In the data rows, 128 means zero.
Some points:
tensor([142, 142, 145, 157, 80, 89, 155, 107, 122, 98, 106, 121, 139, 116,
        127, 101, 136, 111, 130, 103, 120, 98, 160, 119, 115, 108, 105, 146,
        148, 122, 167, 111])
tensor([56, 150, 114, 174, 181, 219, 71, 106, 155, 156, 109, 171, 82, 159,
        127, 126, 162, 84, 146, 158, 154, 127, 136, 97, 146, 162, 66, 123,
        126, 85, 195, 154])
tensor([135, 123, 141, 107, 135, 136, 62, 158, 173, 194, 145, 138, 147, 144,
        164, 127, 182, 188, 82, 120, 135, 89, 132, 132, 79, 138, 181, 118,
        167, 108, 116, 102])
tensor([157, 127, 114, 191, 166, 109, 116, 162, 131, 139, 90, 135, 96, 191,
        98, 137, 73, 129, 133, 154, 106, 91, 162, 121, 132, 167, 98, 120,
        169, 76, 180, 175])
tensor([128, 98, 132, 114, 87, 95, 109, 93, 150, 87, 113, 105, 129, 97,
        114, 114, 159, 87, 150, 124, 113, 144, 140, 191, 156, 120, 134, 173,
        103, 145, 146, 108])
tensor([86, 134, 115, 137, 145, 150, 183, 161, 148, 114, 146, 61, 136, 124,
        94, 155, 103, 204, 164, 189, 204, 156, 113, 41, 134, 88, 115, 120,
        96, 98, 96, 122])
tensor([130, 113, 107, 138, 110, 126, 191, 146, 135, 86, 150, 147, 110, 130,
        131, 75, 140, 120, 166, 140, 176, 153, 108, 140, 109, 89, 72, 145,
        161, 136, 39, 124])
tensor([100, 123, 147, 116, 130, 172, 160, 99, 173, 116, 153, 166, 192, 171,
        120, 111, 118, 132, 172, 155, 95, 169, 130, 197, 156, 98, 133, 99,
        89, 75, 103, 128])
tensor([100, 132, 119, 40, 180, 162, 151, 130, 127, 105, 199, 203, 159, 112,
        139, 122, 185, 93, 117, 90, 192, 74, 158, 88, 77, 109, 90, 145,
        146, 122, 79, 95])
tensor([126, 97, 166, 159, 116, 120, 113, 152, 142, 175, 105, 149, 127, 109,
        172, 157, 84, 100, 159, 132, 86, 135, 118, 191, 104, 132, 105, 127,
        103, 130, 65, 93])
tensor([102, 83, 156, 123, 114, 144, 159, 114, 48, 160, 162, 142, 128, 127,
        160, 143, 94, 84, 81, 139, 106, 130, 92, 101, 112, 89, 127, 118,
        131, 143, 101, 91])
tensor([139, 116, 121, 140, 152, 150, 27, 114, 111, 100, 132, 129, 183, 167,
        54, 100, 153, 187, 102, 162, 165, 124, 97, 118, 173, 203, 144, 164,
        129, 119, 124, 159])
tensor([95, 69, 180, 104, 173, 147, 125, 82, 156, 96, 160, 116, 89, 125,
        171, 70, 157, 182, 159, 145, 80, 110, 170, 118, 110, 122, 61, 144,
        62, 116, 152, 121])
tensor([123, 64, 127, 162, 139, 113, 102, 117, 157, 80, 112, 145, 212, 159,
        137, 105, 72, 118, 162, 125, 161, 138, 109, 122, 135, 126, 165, 174,
        144, 113, 155, 123])
tensor([124, 182, 31, 104, 107, 111, 126, 161, 172, 106, 154, 146, 85, 85,
        123, 140, 86, 107, 138, 111, 183, 88, 81, 138, 102, 163, 116, 84,
        132, 144, 151, 128])
tensor([84, 201, 126, 163, 158, 184, 155, 124, 141, 206, 142, 154, 137, 49,
        103, 143, 156, 137, 204, 123, 99, 159, 125, 116, 140, 104, 99, 84,
        181, 148, 154, 128])
tensor([159, 100, 94, 137, 164, 107, 157, 69, 96, 164, 117, 117, 87, 131,
        122, 106, 148, 167, 116, 182, 155, 118, 73, 164, 153, 98, 188, 74,
        77, 128, 111, 124])
tensor([162, 100, 102, 105, 136, 110, 125, 178, 116, 166, 65, 144, 117, 179,
        84, 188, 134, 121, 116, 73, 134, 115, 113, 135, 173, 105, 130, 140,
        148, 80, 169, 133])
tensor([104, 153, 170, 101, 105, 140, 145, 81, 82, 128, 121, 83, 166, 118,
        161, 100, 90, 89, 107, 110, 112, 124, 157, 130, 143, 88, 71, 78,
        67, 100, 88, 110])
tensor([104, 137, 154, 91, 151, 142, 100, 73, 136, 119, 159, 137, 53, 127,
        129, 36, 83, 107, 131, 101, 114, 178, 137, 141, 155, 154, 157, 181,
        143, 117, 104, 93])
tensor([166, 145, 134, 120, 151, 117, 128, 84, 120, 69, 112, 137, 135, 162,
        127, 118, 154, 180, 98, 146, 90, 145, 130, 92, 156, 171, 201, 88,
        95, 134, 125, 186])
tensor([86, 107, 101, 156, 67, 115, 136, 133, 62, 132, 139, 73, 131, 109,
        94, 120, 144, 91, 87, 131, 122, 101, 83, 110, 140, 116, 118, 94,
        112, 194, 171, 144])
tensor([119, 84, 126, 100, 154, 152, 150, 155, 70, 199, 154, 120, 90, 152,
        115, 135, 94, 134, 106, 136, 142, 69, 112, 113, 116, 118, 108, 107,
        148, 123, 105, 130])
tensor([95, 121, 89, 175, 130, 146, 137, 144, 101, 81, 95, 162, 102, 127,
        168, 172, 121, 165, 132, 68, 115, 142, 146, 165, 99, 102, 141, 77,
        160, 121, 133, 84])
tensor([141, 178, 110, 103, 135, 126, 101, 138, 126, 118, 145, 128, 187, 125,
        126, 158, 146, 85, 127, 119, 130, 103, 123, 175, 156, 128, 135, 90,
        161, 76, 125, 125])
tensor([151, 111, 114, 165, 106, 103, 104, 142, 152, 116, 96, 168, 151, 151,
        86, 139, 182, 204, 136, 112, 106, 171, 115, 164, 159, 159, 102, 126,
        123, 143, 126, 127])
tensor([94, 115, 139, 121, 50, 115, 115, 117, 165, 173, 182, 156, 133, 86,
        130, 99, 128, 142, 175, 51, 105, 76, 161, 147, 126, 116, 157, 149,
        154, 147, 166, 122])
tensor([130, 124, 133, 150, 84, 119, 119, 151, 113, 122, 135, 113, 204, 127,
        138, 101, 154, 157, 52, 142, 136, 126, 163, 81, 62, 78, 117, 106,
        92, 137, 140, 63])
tensor([162, 117, 107, 127, 171, 147, 159, 108, 115, 107, 98, 114, 141, 151,
        198, 62, 176, 129, 98, 162, 103, 139, 72, 137, 71, 71, 126, 156,
        117, 64, 185, 77])
tensor([119, 126, 119, 109, 70, 97, 161, 163, 105, 127, 126, 84, 110, 163,
        135, 160, 143, 165, 164, 111, 146, 140, 131, 157, 117, 129, 133, 149,
        126, 98, 130, 165])
tensor([110, 119, 107, 137, 120, 134, 151, 182, 108, 103, 111, 71, 153, 104,
        113, 152, 116, 115, 129, 143, 135, 111, 141, 118, 104, 140, 144, 134,
        139, 208, 153, 177])
tensor([197, 170, 78, 109, 160, 96, 86, 121, 145, 166, 99, 139, 176, 80,
        158, 103, 107, 94, 131, 168, 172, 119, 130, 113, 122, 128, 183, 68,
        112, 144, 134, 123])
tensor([165, 156, 87, 126, 89, 86, 128, 140, 182, 183, 100, 91, 136, 94,
        147, 158, 191, 53, 189, 123, 200, 157, 84, 115, 84, 115, 130, 168,
        79, 127, 106, 129])
tensor([132, 172, 190, 135, 138, 152, 138, 119, 106, 103, 159, 111, 71, 80,
        151, 170, 127, 156, 107, 146, 80, 201, 198, 147, 157, 106, 99, 155,
        157, 144, 115, 91])
tensor([114, 160, 120, 141, 139, 124, 132, 158, 150, 102, 125, 75, 140, 119,
        137, 177, 90, 106, 110, 136, 91, 123, 169, 157, 128, 137, 145, 202,
        90, 133, 52, 137])
tensor([222, 93, 216, 152, 124, 57, 135, 123, 152, 143, 38, 129, 83, 93,
        162, 129, 146, 149, 158, 136, 102, 142, 206, 47, 79, 126, 187, 102,
        127, 134, 124, 95])
tensor([117, 159, 109, 120, 132, 147, 159, 118, 142, 110, 108, 129, 115, 92,
        114, 108, 88, 98, 120, 101, 149, 168, 81, 145, 135, 114, 96, 126,
        129, 188, 84, 139])
tensor([112, 83, 141, 93, 114, 149, 75, 154, 167, 104, 187, 87, 101, 154,
        130, 148, 119, 133, 189, 159, 116, 167, 129, 67, 87, 151, 105, 185,
        89, 119, 137, 137])
tensor([170, 162, 117, 75, 166, 128, 153, 132, 51, 134, 100, 177, 150, 88,
        153, 139, 130, 145, 100, 100, 131, 97, 124, 128, 97, 105, 111, 161,
        134, 147, 123, 102])
tensor([152, 107, 158, 127, 114, 104, 97, 81, 167, 175, 105, 106, 141, 154,
        128, 122, 169, 97, 109, 100, 91, 146, 128, 111, 175, 172, 139, 118,
        156, 119, 140, 150])
tensor([153, 81, 176, 143, 106, 105, 136, 189, 128, 106, 125, 98, 87, 135,
        68, 177, 173, 75, 118, 136, 127, 70, 146, 135, 133, 140, 145, 97,
        129, 168, 173, 161])
tensor([130, 135, 116, 110, 144, 137, 166, 100, 127, 106, 162, 181, 120, 182,
        111, 155, 132, 114, 123, 193, 127, 172, 80, 128, 193, 140, 127, 139,
        161, 101, 151, 151])
tensor([101, 179, 129, 140, 138, 171, 121, 132, 132, 174, 122, 181, 73, 136,
        125, 133, 43, 131, 110, 112, 126, 112, 163, 116, 150, 146, 136, 176,
        121, 122, 132, 152])
tensor([133, 167, 122, 198, 65, 99, 102, 112, 101, 125, 121, 117, 95, 108,
        104, 111, 126, 123, 75, 115, 141, 99, 135, 156, 155, 181, 146, 55,
        175, 183, 65, 161])
tensor([126, 114, 117, 172, 153, 156, 87, 117, 173, 168, 108, 124, 130, 138,
        128, 129, 47, 145, 146, 135, 147, 98, 100, 99, 118, 157, 152, 109,
        141, 85, 138, 120])
tensor([142, 91, 138, 163, 115, 105, 159, 98, 112, 125, 89, 116, 127, 143,
        101, 66, 125, 122, 95, 103, 83, 130, 85, 158, 133, 122, 120, 177,
        187, 173, 119, 135])
tensor([119, 115, 150, 82, 147, 124, 108, 75, 95, 123, 172, 82, 127, 115,
        179, 141, 99, 145, 82, 156, 172, 146, 129, 103, 136, 122, 98, 138,
        87, 161, 179, 130])
tensor([106, 171, 127, 131, 137, 148, 139, 182, 121, 131, 140, 140, 114, 122,
        93, 188, 159, 149, 117, 148, 98, 63, 136, 149, 161, 151, 131, 122,
        88, 119, 106, 154])
tensor([133, 115, 156, 110, 136, 112, 133, 146, 108, 73, 153, 176, 155, 139,
        161, 166, 125, 149, 121, 33, 122, 155, 88, 92, 109, 131, 192, 139,
        196, 132, 145, 108])
tensor([149, 177, 114, 50, 114, 107, 156, 159, 134, 104, 153, 109, 147, 155,
        89, 111, 133, 102, 159, 142, 107, 190, 205, 172, 138, 162, 119, 130,
        96, 151, 123, 202])
These points spread out most along one direction. Take the direction at right angles to it along which they spread out most. Then take the direction at right angles to both along which they spread out most. Go by this last direction. Where along it does each point below lie, from 0 to 99? The average is 50, and the first point in the table lies past the average. One standard deviation of the points above along it is 16.
tensor([135, 123, 141, 107, 135, 136, 62, 158, 173, 194, 145, 138, 147, 144,
        164, 127, 182, 188, 82, 120, 135, 89, 132, 132, 79, 138, 181, 118,
        167, 108, 116, 102]) ~ 64
tensor([126, 97, 166, 159, 116, 120, 113, 152, 142, 175, 105, 149, 127, 109,
        172, 157, 84, 100, 159, 132, 86, 135, 118, 191, 104, 132, 105, 127,
        103, 130, 65, 93]) ~ 51
tensor([110, 119, 107, 137, 120, 134, 151, 182, 108, 103, 111, 71, 153, 104,
        113, 152, 116, 115, 129, 143, 135, 111, 141, 118, 104, 140, 144, 134,
        139, 208, 153, 177]) ~ 37
tensor([130, 113, 107, 138, 110, 126, 191, 146, 135, 86, 150, 147, 110, 130,
        131, 75, 140, 120, 166, 140, 176, 153, 108, 140, 109, 89, 72, 145,
        161, 136, 39, 124]) ~ 34
tensor([102, 83, 156, 123, 114, 144, 159, 114, 48, 160, 162, 142, 128, 127,
        160, 143, 94, 84, 81, 139, 106, 130, 92, 101, 112, 89, 127, 118,
        131, 143, 101, 91]) ~ 46
tensor([128, 98, 132, 114, 87, 95, 109, 93, 150, 87, 113, 105, 129, 97,
        114, 114, 159, 87, 150, 124, 113, 144, 140, 191, 156, 120, 134, 173,
        103, 145, 146, 108]) ~ 62
tensor([141, 178, 110, 103, 135, 126, 101, 138, 126, 118, 145, 128, 187, 125,
        126, 158, 146, 85, 127, 119, 130, 103, 123, 175, 156, 128, 135, 90,
        161, 76, 125, 125]) ~ 37
tensor([101, 179, 129, 140, 138, 171, 121, 132, 132, 174, 122, 181, 73, 136,
        125, 133, 43, 131, 110, 112, 126, 112, 163, 116, 150, 146, 136, 176,
        121, 122, 132, 152]) ~ 36
tensor([157, 127, 114, 191, 166, 109, 116, 162, 131, 139, 90, 135, 96, 191,
        98, 137, 73, 129, 133, 154, 106, 91, 162, 121, 132, 167, 98, 120,
        169, 76, 180, 175]) ~ 55
tensor([142, 142, 145, 157, 80, 89, 155, 107, 122, 98, 106, 121, 139, 116,
        127, 101, 136, 111, 130, 103, 120, 98, 160, 119, 115, 108, 105, 146,
        148, 122, 167, 111]) ~ 60
tensor([100, 132, 119, 40, 180, 162, 151, 130, 127, 105, 199, 203, 159, 112,
        139, 122, 185, 93, 117, 90, 192, 74, 158, 88, 77, 109, 90, 145,
        146, 122, 79, 95]) ~ 27
tensor([56, 150, 114, 174, 181, 219, 71, 106, 155, 156, 109, 171, 82, 159,
        127, 126, 162, 84, 146, 158, 154, 127, 136, 97, 146, 162, 66, 123,
        126, 85, 195, 154]) ~ 36
tensor([152, 107, 158, 127, 114, 104, 97, 81, 167, 175, 105, 106, 141, 154,
        128, 122, 169, 97, 109, 100, 91, 146, 128, 111, 175, 172, 139, 118,
        156, 119, 140, 150]) ~ 72
